(in the rows, 128 means zero)
One turn moves each row of this set onto another row. After a few examples, where does it send each row asked below?
K_120: [145 157 166  74 118 114 132 114 132 138 131  82 126 100 135 102 132  89]
K_739: [108 118 168 111  97 105 124  96 120 124 133  91 125 152 122 108 126 101]
K_790: [119 146 144 111  98 106 140 101 104 134 140  88 126  88 154  97 148  80]
K_987: [146 158 174 137 103 128 167 141 121 118 133  81 112 112 137 116 128  89]
K_157: [160 160 172 134 122 124 154 138 132 120 111  95 110 101 113 128 113 104]
K_640: [155  82 147 126 116 125 142 104 158 143 160 139 110 147 130 156 124 114]
K_836: [146 145 162 102  92 105 110 101 119 120 124  76 125  88 128 117 126  94]
K_596: [165 136 135 155 120 126 153 130  96 126 159 142 118  91 144 110 110 143]
K_277: [163 139 116 126 119 126 149 105  97 152 164 131 104 102 150  95 118 150]
K_624: [169 151 187  90 112 124 159 143 147 121 129  97 134 122 119 128 123 104]
K_984: [180 135 144 127 106 100 109 112 156 134 116 133 145 122 120 139 138 105]
K_310: [106 132 166  95 138 116 135 115 134 139 142  94 124 143 137  96 129  93]
K_841: [160 142 127 139 104 108 142 116  89 122 145 147 142  89 140 101 128 144]
K_542: [152 136 148 137 101 108 165 122  89 109 148 137 137 116 125 102 121 152]
K_232: [132  87 152 118 125 143 146 122 163 126 164 151 137 119 138 155 137 118]
K_862: [192 111 142 118 112 127 129 108 156 139 150 124 110  82 137 163 124 109]
K_474: [ 86 119 164 123 110 116 147 107 109 126 130 105 118 137 124 106 126 108]
K_874: [172 114 153  97 107 142 142 124 160 125 152 140 143  77 137 160 138 116]
K_275: [142 102 110 109 110 119 151  80 152 146 160 141 132 111 144 134 171 125]
K_654: [106 105 162 101 143 137 140 111 134 132 170  93 103 101 151 120 120  99]
K_792: [126  91 142 112 116 127 178  93 125 123 181 104 100  89 149 137 143 113]
K_994: [117  91 122  96 100 123 144  76 131 156 150 148 122 112 140 133 146 121]
K_434: [174 142 158  89 102 121 136 125 160 130 124 140 163 117 124 136 146 111]
K_907: [153  92 143 119 114 137 176 110 153 145 151 152 107 129 125 157 127 132]
K_806: [122 159 152 110 108 111 121 104 110 132 113  91 122  84 132 101 132  95]
K_665: [192 153 132 121 100 139 150 121 156 137 136 109 124  78 140 141 151 119]
K_250: [149 140 128 107 103 108 159  98  89 135 153 127 124 126 132  87 129 159]
K_76: [168 114 138 136 115 139 177 120 168 129 152 133 119 133 127 152 150 134]
K_7: [109  94 135 101 131 130 119  94 145 144 167 133 131 100 154 128 144 106]
K_140: [158 140 143 113  97 114 166 109  82 116 156 117 123  92 132 100 119 157]
K_677: [163 168 144 132  96 117 139 128 146 137 113 118 145 136 133 111 154 101]
K_838: [154 137 136 124 117 127 171 112  99 139 169 121 101 128 137  97 112 162]
K_111: [ 95 104 153 125 111 106 166 101 113 126 153 112 123 143 140 108 146  95]
K_79: [168 140 181 134 106 114 133 133 140 107 122  93 123 118 112 142 113 103]
K_488: [175 155 142 126 117 108 138 122 154 146 101 139 138 128 113 127 140 112]
K_989: [156 138 123 149 124 120 146 120 104 143 158 152 119 125 143  97 118 147]
K_42: [102  97 153 104 105 140 159  92 110 131 160 103  94  86 142 132 120 114]
K_634: [192 130 130 107 110 130 152 110 153 151 134 137 114  76 129 154 134 120]
K_381: [120  93 167 104 101 131 143  94 118 129 168  82  89 112 139 132 112 108]
K_953: [131  89 129  93 101 119 118  72 135 158 163 121 115 115 149 131 139 109]

K_989 goes to K_596
K_994 goes to K_907
Now these:
K_232 goes to K_874
K_677 goes to K_987
K_79 goes to K_836

One turn moves each row of this set onto another row. After a few examples, where does it send each row asked below?
K_84: [ 84 145 135  91 123 111 132 118 137 130 112 160 117 125 134 140 124 142
 140 128 156 133]
K_196: [142 145 131 100 158 144 158 102 140 104 121 139 144 109 103 117 153 147
 175 129 198 115]
K_141: [153 115 143  98 162 125 156 115 135 122 122 149 143 119  74 119 155 150
 165 115 195 121]
K_932: [130 131 132 116 157 184 144  90 119 100 135 119 146 129  94 101 125 166
 167 109 177 102]
K_711: [143 115 111  83 147 155 135  83 116 117 101  86 128 166  70 103 156 181
 153 102 140 102]
K_211: [145 130 111  87 154 174 147 100 101 101 113  92 140 144  67  97 126 169
 130  86 138 112]
K_614: [145 135 110  92 154 179 160  84 108 110 113  95 157 160  79 107 142 153
 147 100 154 101]
K_899: [119 150 127  81 137 149 153  92  89 115 151 129 141 188  89 116 134 151
 120 108 126 112]
K_44: [113 153 123  68 143 131 150  87 105 115 118 140 144 184 113 120 138 135
 117  89 143 105]
K_538: [144 106 122  97 157 163 142 103 101 125 115 102 155 163  61  97 143 161
 129  91 139 113]
K_906: [105 157 128  87 115 113 152 121 147 123 102 148 114 111  96 143 114 131
 142 154 160 152]
K_406: [160 132 130  88 154 133 160 105 139  97 113 130 121 108  78 116 145 159
 169 117 193 124]
K_490: [ 92 150 112  92 112 155 138 110 108 129 102 112 128 149  83 122  96 139
 103 126 107 143]
K_402: [150 144 131  80 158 108 145  98 141 116 113 139 129 131 106 118 173 151
 172 123 186 122]
K_900: [129 164 109  73 145 148 151 100  98 116 110 112 150 165  87 112 119 134
 100  94 124 125]
K_292: [ 88 141 124 106 116 139 145 121 141 137  98 143 129 103 119 155 117 137
 150 159 157 135]
K_451: [ 77 117 120  92 110 160 123 101 112 132 100 110 116 160 100 126 107 167
 122 114 113 119]
K_631: [116 149 102  82 107 123 148 114 132 137  80 111 118 132  79 142 126 136
 122 156 125 155]
K_661: [120 134  98  66 120 110 140 110 130 143  67 111 120 152  97 147 164 144
 132 133 125 129]
K_610: [112 104 128 106 124 139 119 112 151 132  93 112 101 111  95 123 146 186
 176 147 153 131]
K_397: [ 87 127 135  88 108 116 150 133 123 132 118 156 108 119 111 163 128 157
 135 145 139 133]
K_300: [124  90 144 113 131 131 142 123 148 136 105 137 119 105  72 131 138 166
 167 148 177 139]
K_930: [143 135 141  87 160 118 150 128 123 115 142 149 125 109 106 121 168 171
 169 128 174 129]
K_12: [126 108 132  95 126 125 144 137 131 127 109 127 101  98  92 143 158 187
 168 149 148 133]
K_334: [109 122 116  90 113 111 149 118 130 157  80 127 136 145  73 146 145 127
 119 147 128 152]
K_21: [128 123 150 102 157 158 135 108 108 112 164 129 126 131  95  93 139 190
 167 111 158 118]
K_570: [125 125 121 111 133 144 146 116 149 127  91 119 124  95  94 136 149 160
 178 161 173 131]
K_510: [115 135 128  86 142 144 151  99  95 135 120 128 165 178  85 114 127 126
  98  93 129 120]
K_278: [112 135 110  68 102 114 165 118 113 136 100 127 117 159  87 162 150 148
 118 141 118 127]
K_811: [105 152 100  86 113 132 158 114 128 142  73 122 141 134 102 162 139 120
 126 147 131 135]
K_628: [127 107 152 110 166 163 141 105 114 113 140 138 148 135  83  97 121 167
 151  87 176 111]
K_445: [ 87 114 125 103 113 153 132 115 107 152 102 122 145 161  78 126 108 142
 105 123 110 135]
K_769: [136 136 136  95 165 166 149 103 116  86 135 132 131 121  88 100 108 166
 150  88 180 111]
K_367: [121 122 134 102 123 139 144 118 153 114 100 127 101  93  80 129 119 170
 170 148 177 141]
K_77: [108 127 147 108 150 162 124  92 125 105 145 137 122 142 109  97 115 175
 164 100 173 107]
K_550: [ 93 126 144 103 121 113 144 126 143 146 103 160 128 119  96 146 123 133
 137 152 163 147]
K_423: [108 154 114  91 138 169 155  90  99 115 117 119 160 171 100 125 116 132
 114 100 134 104]
K_64: [154 130 123  86 149 154 148  93  98 114 144 101 136 164  70  96 163 174
 151 108 135 114]
K_446: [ 92 132 101  98 109 171 145 101 108 134  88  99 140 157  92 140 112 141
 113 130 114 117]
K_829: [ 96 121 121  84 102 154 146 107 100 130 123 112 118 176  75 135 119 165
 115 128 104 120]

K_510 goes to K_445
K_406 goes to K_769
K_278 goes to K_397
Now these:
K_610 goes to K_402
K_446 goes to K_811

